Some points, each followed by its number:
[ 35 -18 -26  -4  10  31 -68 -18  51  -7 -10   0  32   4  -5  54 -14  -3
 -41  29   5  10  -6  -1] 0
[-11 -16  24 -15  -7 -44  -9   3 -42   9  10  27  19  -5  27  21 -40 -50
  16 -16 -20   8   0  16] 1
[ 52 -16 -30 -43  25  65 -91 -33  75  14  18  14  57  46  18  50 -31  23
 -33  23  30  29  12 -20] 2
[-28  37  35 -27  30  21  -7 -19  27   5  23  17   3   5 -20 -15  19   6
  53  27 -13   0  13   0] 3
[-73 -44 -32 -11 -22   3  75  47 -31 -12 -65  18  -3 -37  40 -74  -3  51
  31 -15  -4 -11 -12  49] 4
[ 14  63  19  62 -80  11  41  14  34  13  17 -51  -6 -16  52  -9 -24   5
 -86  57 -26 -43 -30 -18] 5
[ 15  44  24  45 -43   6  28   5  15   7  40 -33 -15   2  16   2 -20  -6
 -40  30 -26 -18 -14  -9] 6
[-100  -32   30   34  -72   15  127   44  -12   52 -127   52   -7  -33
  127 -127  -55  118   17  -17    0  -44  -30   71] 7
[ 32  44   1  -6  10 -15 -35 -67  37  13  78   0  -1   7 -48  37  26 -25
  16  44  25 -12   4 -54] 8
[  7  34  18  27  29   5 -19 -27  18  24  13   9   8   7 -10   1   4 -16
   4  10   6  -6   7  -5] 9
[ -87  -85  -19  -34  -41   53  108   52   -5   22 -127   83   51   37
   59  -77  -22  103   33 -102    9   -9   73   86] 10
[ -2   9   4  19  12 -10 -43  -9  17   0  14   4 -10 -30 -36   4   5 -40
  25  19  25 -10 -19 -14] 11
[ -71  -32  -38    3   11  -24   79   56  -31  -12  -91   18  -22  -18
   -3 -111   18   48   15  -60   29  -33   17   30] 12
[-23  19 -30   1  13 -13  -5   4 -31 -14  25 -19 -32 -41 -12 -39  20   4
   9  20  14  15 -45  -3] 13
Which two points above are nearest to each new point by angle? Their numbers follow each, nearest first.
[-20  36  22  28  24  -4   0   7   3  -2  12  37 -13  -6  17  22 -56 -17
  22  -4 -11  24   3  21] 1 9
[ 54 -38  28 -69   1  -2 -40 -31  -9  33   1 -33  73  47 -33  17  41  -4
 -32 -90 -30  47  37  -5] 2 0
[-62 -28  27   2   6  10  72  17   0  34 -78  52   2 -11  53 -44 -32  43
  57 -13  15 -19  -4  45] 7 10
[ 23 -12  21 -48  36  20 -34 -14  27  15  24 -17  20  39 -30   1  -3   8
  -8 -53  -1  35   9   5] 2 0
[-29 -20 -58 -19 -25  -7  17  42 -22 -52  -5 -29  -6 -23 -16  -9   5  18
  -5  -1 -15  -7  -2  11] 4 12
[ 76 -42 -56 -27 -11  49 -40  -2   7  10  23  -7  42  53  -6  54   1   8
 -33 -59   2  44  44 -10] 2 0
[  7  22 -12  34   9  10  11  -1 -35  -3  15  25 -26  35  46   6 -18   2
  -2 -14  12  30  31 -11] 1 6
[ -3 -23  16 -30  49 -17  19  -2 -57 -35 -15  41  -9  28  -7  39 -78 -57
  72 -31  19  20  17  26] 1 10
[-57  33   4  31 -26  -3  50  33 -28  58 -81  29 -17 -39  81 -88  19  88
  -1  13   4  -1 -23  -4] 7 4
[  9 -17 -14  -9  17  24 -67 -27  36  37   6   6  22  24 -22   6   3  15
   3 -13  43   0  48  29] 2 0
[  5  13   6   4  18   1 -86 -32  40  20  22  10  35   1 -38  12  45 -28
  25  41  40 -18  50 -21] 8 9
[ 11  18 -10  55 -73   2   4  45  -3  -6 -26 -52  14   0  41 -19 -39  36
 -23  14 -14 -18 -16  17] 5 6
[ 37  79  28  42 -13 -13 -21  36 -22  54  12 -29 -18 -14  46  -6  56  40
 -65  55 -21  22  -7 -55] 5 6
[-32 -12  32  13  39   4  -3 -11  20   5 -25  37  11  17  -1 -16  -8   3
  43 -11  12 -17   6  28] 3 10
[  3  26  16  20  50  -5 -33 -21  16  12  19  12   9   8 -22   3  18 -28
  21  15   8  -7  16 -13] 9 8
[  67   81  -48   80   11  -45  -93  -89   -3  -24  109  -49  -81    7
  -85   52   54  -73  -18   57   85    2   -4 -127] 8 11
[ 40   8  30 -36  -1  -5  -7   2 -16 -27  12 -26  26  12 -29  20 -12 -17
 -15 -21 -19   7  37 -44] 8 2
[ 41  68  17  23  19 -23  -3  30 -32  36  22 -14 -21   6  32  -1  49  27
 -32  21  10  34  11 -72] 6 5
[ 10  39  33  34 -61  12  14  11  -3  50   1 -21  10 -29  88 -39  -1  51
 -25  46 -38   5 -24  -5] 5 6
